The rows of A fall into 3 groups, and each row is roughly a mix of its group's hidden directions.
A, 121 rows:
[[ -4  21  24   7  17  -6  18 -79  18  58 -15  14]
 [-24   6 -10  -3  88   6  -8  27 -15  42  25  15]
 [ 41 -71  20  19  16  10   2 -14 -34 -12  14 -50]
 [-18  -2 -30  24 -36 -34   0 -11   3  67 -54  18]
 [ 25 -57  34 -38   1   7 -14 -43 -37  25 -27 -31]
 [ 28 -43  -1 -24   0 -50 -16  41  54  34 -13 -10]
 [ -7  10 -19  50  20  41  15  62 -33  -3 -35 -24]
 [ 23 -48 -59  -4  12 -45  36   7  15 -10  24  38]
 [ -7  31  -8  24 -17  -5  56  38  23 -50  37  32]
 [ 33 -13  21 -16  -1 -37  42 -42  13 -38  59  10]
 [ 51  12 -42 -19 -46 -26  19  31 -14  21   8 -49]
 [ 29   7 -31  21 -32  10  15 -59 -35  38  46 -12]
 [-51  19 -15  46  -1  29  -7  66 -10  13  12 -33]
 [ 44  52 -26 -17 -26 -12  36  -9  33   2 -27 -50]
 [ 26   7  -2  -3  -2 -14  82  18 -47  17 -39  -7]
 [  0  12  57 -28 -29   5 -22 -25  34  10  64  24]
 [ 40 -10 -27  14  40 -14  21  71  16  13  20 -38]
 [ -8 -27  37  28  19  73 -47   4  33   0   2   0]
 [ 49 -10  14  -6  -1 -56  32  34  13  52 -31 -11]
 [ 61 -34   9  34  16  18  22  10  33 -25 -43 -37]
 [ -4  31  12 -15  -9 -14  42  -1 -65  11 -64 -16]
 [ 18  10   6  39  37  29  32   2 -28 -15 -76   2]
 [ 27 -81 -18  11  42  10 -39  -6   8   7   9  27]
 [-58   0 -26 -19  15  12 -37  -6   9 -55  41  34]
 [-14 -31 -40 -41 -41 -45   3 -25 -12 -51  20  14]
 [-35  66  15   3 -40  28 -25   5  46 -15  29   9]
 [ 24 -12   6 -31  40  57  43 -21 -27  28  37  18]
 [-18 -10 -64  -8 -12 -14 -59  45  -9 -10  28 -25]
 [ 34 -16 -23 -23  13 -24 -29  -9  56  64  25 -12]
 [  6  38  -3 -13  22  35  30   3  20  82  -6 -23]
 [ 26 -33  36 -48  -2  19 -44  15   5  57 -26 -17]
 [-11 -15  21  19  54 -28 -27 -30 -10 -49  -7 -54]
 [-30  32  44  11  37  59 -11  20 -21 -19  32 -30]
 [ -5  21  81  15  -3  19  24 -16  18 -43  34  17]
 [ 17 -51 -10 -19  37 -51 -16  -6 -39  11 -52   4]
 [ 36 -46  11 -48  11 -15 -42   3 -15  51 -36  -9]
 [-65  31  15  16 -21  27 -33 -21 -35 -35  21  30]
 [ 34 -34 -25 -16  45 -40  -6  17  15  43   5 -53]
 [ 48 -22 -57  13  15  48  21 -13  24 -43 -12   9]
 [-58  18  43   9  11 -24 -37 -38  31 -23  34 -18]
 [-42 -22 -23  16  44  -9 -45 -12  48 -36  -7  33]
 [-34 -23  16  24  21 -23  51  43   0 -39  -4 -51]
 [-12  48 -38 -39 -30 -47   7  -3  19  20  51  12]
 [ -1  31 -70  -1  -4 -17 -37   2   6 -41 -30  45]
 [ 50   9 -41  13  16  41 -32  51 -27   0 -36   9]
 [ 22 -11  53 -41  38  25 -21  -8 -18 -46  42  13]
 [ -8 -18 -76  32 -23 -53  -6   7 -10 -19 -32  -6]
 [ 38  -6 -66  -1 -17   0 -14 -37 -51 -25  27  19]
 [ 24  45 -51  25  -7  -7  36 -13  17  16  44  46]
 [ 28 -20  39 -21  22  -8  35  21  16 -34 -72   9]
 [-22  -6  28  24  -4  78 -58 -22  -5  -4  10   8]
 [ 52   0  16   1  -9  50  -1 -25 -49 -32 -34  37]
 [ 30  14  60  -2  24 -18   4 -28  36 -53  39  13]
 [ 16  16 -79   5 -15 -59 -10  11 -18 -16 -17 -23]
 [ -2  24 -16 -46  15 -64  51  22   6  20 -29 -21]
 [ 12 -27  -6  -1 -34 -57 -37  24  46 -27 -35 -27]
 [ 31  22  -1 -10 -24 -43  72  18 -39  -1 -24 -23]
 [-26  31 -16  10  69  27  22  -2 -25 -17  50  25]
 [-18  31   7  34 -44 -41 -30 -13  37 -16  57   8]
 [ -8 -26  13 -19  10 -53   4 -34   4 -81   5 -13]
 [ 35 -12  36 -37 -39 -45 -15 -32  33   6 -13  44]
 [  1 -34 -25   3  50  43  33  22  47 -25   9 -38]
 [  0  17  -6 -72  14  -4  13  20  39   1  19 -63]
 [-33  29   8  37 -44  44  49  -8 -22  11  34  28]
 [ 33  20 -13 -41  49  -6  27  16  43  55  22  -1]
 [-45  11 -43  67 -29  -6  44  18  21   0  -1  -1]
 [-64 -20  25 -11  33  41 -42  10   3 -40  24   6]
 [-30  -2  17 -12 -19 -11   6 -23 -80  18  54 -11]
 [ 13 -10 -20   9 -48 -27  -4 -24   3 -87  -8   1]
 [ 34 -64  -5 -32  49  29  15  36  -6  -5 -30  -2]
 [  8  34  -1  45 -58  15 -38 -27  16   3  42  32]
 [-26  43  -1   6  66  57   6  -6  24  -8  -3 -34]
 [-25  -1 -47  39 -30 -56 -25  34 -27  14 -27 -14]
 [-47   1   0  32  44   0 -21  -1 -14 -71  21  28]
 [ 26 -20  -5 -18  14 -44  16  21  73 -33  32  20]
 [-10  18   2 -75   5 -20 -36  29  46  22  19 -22]
 [-39 -51  23  10  41  -6 -72 -19  -6   1   3  10]
 [ 14  26  -9 -45 -22  23 -59   3  10  55 -14  35]
 [-12 -20 -34  27  -4  39  -2  24 -55 -23  -8 -62]
 [  7 -12  28 -34  42 -35 -53  -7  51 -30 -20  13]
 [ 34  -9 -36 -29 -23  40 -31 -32 -17 -40  43 -28]
 [ 23  22  18  32  24  48  18 -17 -15  65 -43   6]
 [ 87 -12   4 -23 -13  36  -3   5 -29 -17   4  35]
 [-11  39   9 -51  -1 -21  40  19  19  53  18 -44]
 [ 15  12  -2 -28   2  21 -43  24  21  40 -71  29]
 [  1  35  22  -4 -31   6  47 -42  28  18  13  65]
 [ 25 -38  21 -48  16 -48 -26 -55  14  -9  17 -19]
 [-39  64  17  11  58  -4 -20   8   9 -30  32  15]
 [  0  22  -4 -11  -9 -18 -58 -37  -5 -48 -59 -23]
 [-35  78   8   7 -27  22  38  -4  17 -29 -11 -26]
 [ 28 -44  45 -25  -5   9  33   8  10  17  54  46]
 [ 50 -11 -13  -9   1 -52  41   1  -9  64 -20 -17]
 [ -2  31  36 -34  71  -5 -48  10  16 -24  17  -4]
 [ -6  61  -7 -54 -28 -18  42  41   8  24   3   7]
 [ 52  23 -11  31  67 -14  -6   0   9 -52 -20  -1]
 [ 31  12  -2 -29  13 -18  -6  34  76  -8  -3 -50]
 [ -1  52  22 -11 -16 -22  -6 -10  15  83 -20  20]
 [ 24 -41  27  -1 -82  13  -6  -7 -27 -13 -21 -25]
 [  5 -33 -52  40  35  27   6 -46  29 -36  19   0]
 [ 23 -52  32 -18  28 -11   0  29   0  28  16 -68]
 [ 33 -55 -22 -30  16  -6 -31 -17 -44  11 -41 -36]
 [-17  23  30 -25 -51  21 -20  21 -62 -23  33  21]
 [ 12 -19  -4  -7  -7  19  40  45 -10 -80  30   7]
 [ 96 -13  -1 -12  33  18 -21   1 -13  20  10  -5]
 [-66   3  -9  16   3 -46  -8  -5  19 -30  51 -36]
 [-45  52  19  27   4  15   7 -18  28  62 -28  18]
 [ 50   5  -8 -20  -2   0  72  42   2  39 -25   0]
 [-11   4 -20 -26 -34 -30  62  32  40  -6 -16  45]
 [-65 -31  -3 -32  46 -31 -21 -12 -33 -27  18  -8]
 [-23 -20  37  11  23  29  15 -24  56 -54  12  34]
 [ 50 -10 -35 -39 -24 -12 -14  52  17 -18  45  23]
 [ 24  38 -65  -2  -5   5  22 -15 -23 -54   5 -40]
 [ 67 -50 -10 -26  25   4   2  35  41  20  -4 -15]
 [ -4   4  82 -29 -18  23 -26  14  27 -37 -11  25]
 [-46  42  17 -16 -26  40 -32   5  -2  33  39  40]
 [ 32 -79 -23 -27  14   5   5  16 -11  49 -18 -13]
 [  2 -20  33  -1 -23 -43 -47  66  21  -5   5 -34]
 [ -7  54   0  12 -32  42  21 -40 -62  15   0  -1]
 [ 21 -50  17  -2 -76  -1 -17 -15 -35 -19 -27 -10]
 [-21 -29  59  47  11  -2 -47  19  41  11  19  10]
 [-30  18  23 -47  29   9 -35  19  55  40 -17 -26]]

Here is one row from each group, named. Which group is each of the other rows in?
[ 31  37 -54  27  34 -30  22 -25  13 -34 -14  37] => F
[-42  12  54  30 -42  -9 -30   9  20  44 -35   6] => C
[ 35  15 -30  44 -35  11  40  -1  34 -32  48  14] => S

[ 10 -23 -38  -2   3 -71  -4  46   9  48   9  16] => C
[-10  -8  18 -39  -6 -41 -24 -22  24 -78 -13  23] => F
[ 22  10 -33 -10  27 -23 -68   5  30  37  42 -19] => F
[-78  -1  37  23  13 -14 -34 -14   3   1  48   2] => S
[-15  24  -7   9  18  28  23   9 -63  68  27  12] => C
[-36  -2  38  -5 -25  41 -25  -3 -29 -33 -64  16] => F
[-13 -13  28   2  38 -26 -42 -60 -10 -47 -10 -32] => F
[-18  10  19  -5  59  65  -3 -35 -14 -45   8   2] => C
[  3 -15   0   6 -14  -1 -29   7 -56 -83  22 -17] => C
[-60  35  33   1   3 -19 -20 -53  42  11 -19  20] => F
[-54  20   2 -55   2 -31  -1  17 -50 -44  -6   2] => S
